[[-0.24 -0.81  6.53]
 [-0.04  5.13 -2.43]
 [-0.32  7.71 -1.03]]
|
[[-0.81  6.53 -0.24]
 [ 5.13 -2.43 -0.04]
 [ 7.71 -1.03 -0.32]]

[[-7.22  7.05 -4.04]
 [ 0.52 -2.78  2.17]
 [ 2.43 -2.06 -1.44]
 [ 0.15 -2.46  1.63]
 [ 0.79 -3.02  2.32]
 [-0.26  1.87  2.24]
 [-6.09  6.32 -3.27]
 [-2.67  0.33 -1.20]]
|
[[ 7.05 -4.04 -7.22]
 [-2.78  2.17  0.52]
 [-2.06 -1.44  2.43]
 [-2.46  1.63  0.15]
 [-3.02  2.32  0.79]
 [ 1.87  2.24 -0.26]
 [ 6.32 -3.27 -6.09]
 [ 0.33 -1.20 -2.67]]

[[ 3.24 -5.89 -2.77]
 [ 0.76 -2.22 -2.86]
 [ 2.30 -5.73 -2.57]
 [ 1.26 -2.78 -1.38]
 [ 0.16  1.81 -2.88]]
|
[[-5.89 -2.77  3.24]
 [-2.22 -2.86  0.76]
 [-5.73 -2.57  2.30]
 [-2.78 -1.38  1.26]
 [ 1.81 -2.88  0.16]]

[[-2.60 -2.70  0.04]
 [ 2.68  4.65 -3.34]
 [-4.40 -2.06  0.83]
 [-5.05  6.09  3.96]
 [ 4.64 -3.95  7.07]
 [-5.82  6.15  4.67]
 [ 3.64 -6.15 -6.08]
 [ 4.23 -6.10 -2.04]
 [ 2.26  4.68 -3.25]]
|
[[-2.70  0.04 -2.60]
 [ 4.65 -3.34  2.68]
 [-2.06  0.83 -4.40]
 [ 6.09  3.96 -5.05]
 [-3.95  7.07  4.64]
 [ 6.15  4.67 -5.82]
 [-6.15 -6.08  3.64]
 [-6.10 -2.04  4.23]
 [ 4.68 -3.25  2.26]]

[[ 2.44  4.78  6.41]
 [ 5.89 -2.79  6.89]
 [ 2.09  5.30  6.27]
 [ 4.07  1.02  7.03]]
|
[[ 4.78  6.41  2.44]
 [-2.79  6.89  5.89]
 [ 5.30  6.27  2.09]
 [ 1.02  7.03  4.07]]

[[-2.84  7.36 -1.58]
 [-2.71  1.64  7.44]
 [ 3.83  1.09  5.95]]
|
[[ 7.36 -1.58 -2.84]
 [ 1.64  7.44 -2.71]
 [ 1.09  5.95  3.83]]

[[ 1.16 -0.56 -5.34]
 [ 3.83  1.49  4.37]
 [ 0.97 -4.45 -4.16]
 [-3.24  4.72 -3.25]
 [-2.56  6.45 -2.54]]
|
[[-0.56 -5.34  1.16]
 [ 1.49  4.37  3.83]
 [-4.45 -4.16  0.97]
 [ 4.72 -3.25 -3.24]
 [ 6.45 -2.54 -2.56]]
---
[[ 5.43  0.11 -4.05 -7.54  1.39 -4.67 -2.51  0.44  6.67 -0.49 -1.55 -2.80
  -5.71  4.27  5.14 -1.33]
 [-6.83 -0.63  0.88  2.20  0.82 -5.28  2.11 -1.99  0.59  0.92  1.87 -1.21
   5.28 -5.50 -6.17 -4.14]]
|
[[-1.33  5.14  4.27 -5.71 -2.80 -1.55 -0.49  6.67  0.44 -2.51 -4.67  1.39
  -7.54 -4.05  0.11  5.43]
 [-4.14 -6.17 -5.50  5.28 -1.21  1.87  0.92  0.59 -1.99  2.11 -5.28  0.82
   2.20  0.88 -0.63 -6.83]]

[[ 1.48  2.11 -0.46 -1.01  1.72  2.49 -0.95  1.10]
 [ 0.03  0.58 -2.84  0.56 -0.57  2.07 -1.31  0.63]
 [-0.69  0.44  0.31  0.10  1.13  0.04 -0.91  3.07]
 [-0.61 -0.86  1.96 -1.26  2.11 -1.48 -0.64  3.52]
 [-0.47  1.11 -0.07 -0.74  1.40 -0.17 -0.63  1.43]
 [-2.19 -5.29  3.15 -0.37 -0.04 -5.67  1.41  3.66]
 [ 0.73  0.31 -0.87  0.31  1.05  0.46  0.37  0.50]
 [ 0.40 -0.41 -0.38 -0.96  2.14 -0.38  0.06  1.13]
 [ 0.52  0.02  1.57 -2.20  1.05  0.61 -1.51  1.12]
 [ 0.73  0.45  0.69 -1.22  2.04  0.40 -0.79  1.81]
 [-1.65  0.12  0.79 -1.06  1.39 -0.12  0.26  1.48]
 [-1.38 -0.04  1.18 -2.09  1.41 -2.03 -0.54  2.33]]
|
[[ 1.10 -0.95  2.49  1.72 -1.01 -0.46  2.11  1.48]
 [ 0.63 -1.31  2.07 -0.57  0.56 -2.84  0.58  0.03]
 [ 3.07 -0.91  0.04  1.13  0.10  0.31  0.44 -0.69]
 [ 3.52 -0.64 -1.48  2.11 -1.26  1.96 -0.86 -0.61]
 [ 1.43 -0.63 -0.17  1.40 -0.74 -0.07  1.11 -0.47]
 [ 3.66  1.41 -5.67 -0.04 -0.37  3.15 -5.29 -2.19]
 [ 0.50  0.37  0.46  1.05  0.31 -0.87  0.31  0.73]
 [ 1.13  0.06 -0.38  2.14 -0.96 -0.38 -0.41  0.40]
 [ 1.12 -1.51  0.61  1.05 -2.20  1.57  0.02  0.52]
 [ 1.81 -0.79  0.40  2.04 -1.22  0.69  0.45  0.73]
 [ 1.48  0.26 -0.12  1.39 -1.06  0.79  0.12 -1.65]
 [ 2.33 -0.54 -2.03  1.41 -2.09  1.18 -0.04 -1.38]]

[[ 2.08  2.44 -1.00  2.11 -2.25  1.68  0.15  0.94 -2.35  1.66 -0.13 -0.18
   0.78]
 [ 0.71  3.03 -3.32  5.63 -1.17 -0.25 -1.24 -1.20 -2.67  1.48 -1.18 -0.71
  -0.85]
 [ 1.40  1.32 -1.44  3.32 -2.20  0.72 -1.74 -1.27 -2.59 -0.36 -2.36 -0.38
  -0.88]
 [ 1.96  1.81 -1.25 -0.85 -1.92  0.81  1.04  2.03  0.25  1.03  3.18 -0.21
   1.65]
 [ 2.94 -1.14  1.75  2.16 -1.00  1.11 -2.39 -1.21 -2.61 -1.45 -1.87  0.06
  -1.11]
 [ 0.78  3.78 -3.09  0.91 -2.43  1.90  1.83  1.66  0.97  4.24  1.61 -2.01
   2.49]]
|
[[ 0.78 -0.18 -0.13  1.66 -2.35  0.94  0.15  1.68 -2.25  2.11 -1.00  2.44
   2.08]
 [-0.85 -0.71 -1.18  1.48 -2.67 -1.20 -1.24 -0.25 -1.17  5.63 -3.32  3.03
   0.71]
 [-0.88 -0.38 -2.36 -0.36 -2.59 -1.27 -1.74  0.72 -2.20  3.32 -1.44  1.32
   1.40]
 [ 1.65 -0.21  3.18  1.03  0.25  2.03  1.04  0.81 -1.92 -0.85 -1.25  1.81
   1.96]
 [-1.11  0.06 -1.87 -1.45 -2.61 -1.21 -2.39  1.11 -1.00  2.16  1.75 -1.14
   2.94]
 [ 2.49 -2.01  1.61  4.24  0.97  1.66  1.83  1.90 -2.43  0.91 -3.09  3.78
   0.78]]

[[-1.68 -2.66  2.78 -4.31  2.74 -5.28 -1.08 -4.20  3.88  0.20  1.09  0.20
  -4.71 -1.85]
 [ 1.60 -1.14 -5.55  3.17  5.28  3.04  1.36  5.15 -3.49  6.31 -2.91  1.87
  -0.59 -1.07]
 [-2.56 -1.47  6.81 -3.00 -4.90 -2.67 -1.37 -5.08  4.86 -7.33  2.90 -0.42
   1.29  2.17]
 [-4.86 -2.58 -5.22  0.08  0.19  1.66 -4.03  1.26 -6.69  0.71  0.21 -0.60
  -0.28 -3.81]]
|
[[-1.85 -4.71  0.20  1.09  0.20  3.88 -4.20 -1.08 -5.28  2.74 -4.31  2.78
  -2.66 -1.68]
 [-1.07 -0.59  1.87 -2.91  6.31 -3.49  5.15  1.36  3.04  5.28  3.17 -5.55
  -1.14  1.60]
 [ 2.17  1.29 -0.42  2.90 -7.33  4.86 -5.08 -1.37 -2.67 -4.90 -3.00  6.81
  -1.47 -2.56]
 [-3.81 -0.28 -0.60  0.21  0.71 -6.69  1.26 -4.03  1.66  0.19  0.08 -5.22
  -2.58 -4.86]]

[[ 0.60  1.22 -0.98 -7.71  1.62  0.59  2.64]
 [-0.32 -1.15  1.06 -0.62  2.40  4.31  4.19]
 [ 1.13 -0.01  1.49 -1.54  1.41 -6.55 -2.41]]
|
[[ 2.64  0.59  1.62 -7.71 -0.98  1.22  0.60]
 [ 4.19  4.31  2.40 -0.62  1.06 -1.15 -0.32]
 [-2.41 -6.55  1.41 -1.54  1.49 -0.01  1.13]]

[[ 5.18  4.55 -1.66  2.95]
 [-7.05  0.59 -0.07  0.41]
 [-1.77  0.50  5.77  6.62]]
|
[[ 2.95 -1.66  4.55  5.18]
 [ 0.41 -0.07  0.59 -7.05]
 [ 6.62  5.77  0.50 -1.77]]
---
[[ 4.32  4.15 -0.94]
 [ 7.58  6.63  0.27]
 [ 1.52 -1.83 -0.58]]
|
[[4.32 4.15]
 [7.58 6.63]]

[[ 5.77 -0.66 -3.58  1.53]
 [ 6.03 -3.06 -0.87 -1.09]
 [-2.46 -0.63 -0.97 -3.97]
 [ 1.83 -4.86  0.27  0.21]
 [ 1.00 -0.83 -1.87  1.76]]
|
[[ 5.77 -0.66]
 [ 6.03 -3.06]]

[[ 1.30 -4.18]
 [ 1.65 -6.78]
 [ 5.99 -3.99]
 [ 7.14 -5.99]]
|
[[ 1.30 -4.18]
 [ 1.65 -6.78]]

[[-3.16 -1.94]
 [-7.49 -1.20]
 [ 1.08 -1.75]]
|
[[-3.16 -1.94]
 [-7.49 -1.20]]

[[-4.62 -4.17  2.50]
 [ 6.37 -4.87  3.89]
 [-5.02  3.29  3.85]
 [ 4.04 -4.47  4.41]
 [ 0.63  2.17  2.27]]
|
[[-4.62 -4.17]
 [ 6.37 -4.87]]

[[-1.31 -1.53 -0.86  0.49 -0.77]
 [-5.01 -6.82  2.97  6.96 -0.61]
 [-5.24 -7.65  3.08  7.76 -1.04]]
|
[[-1.31 -1.53]
 [-5.01 -6.82]]
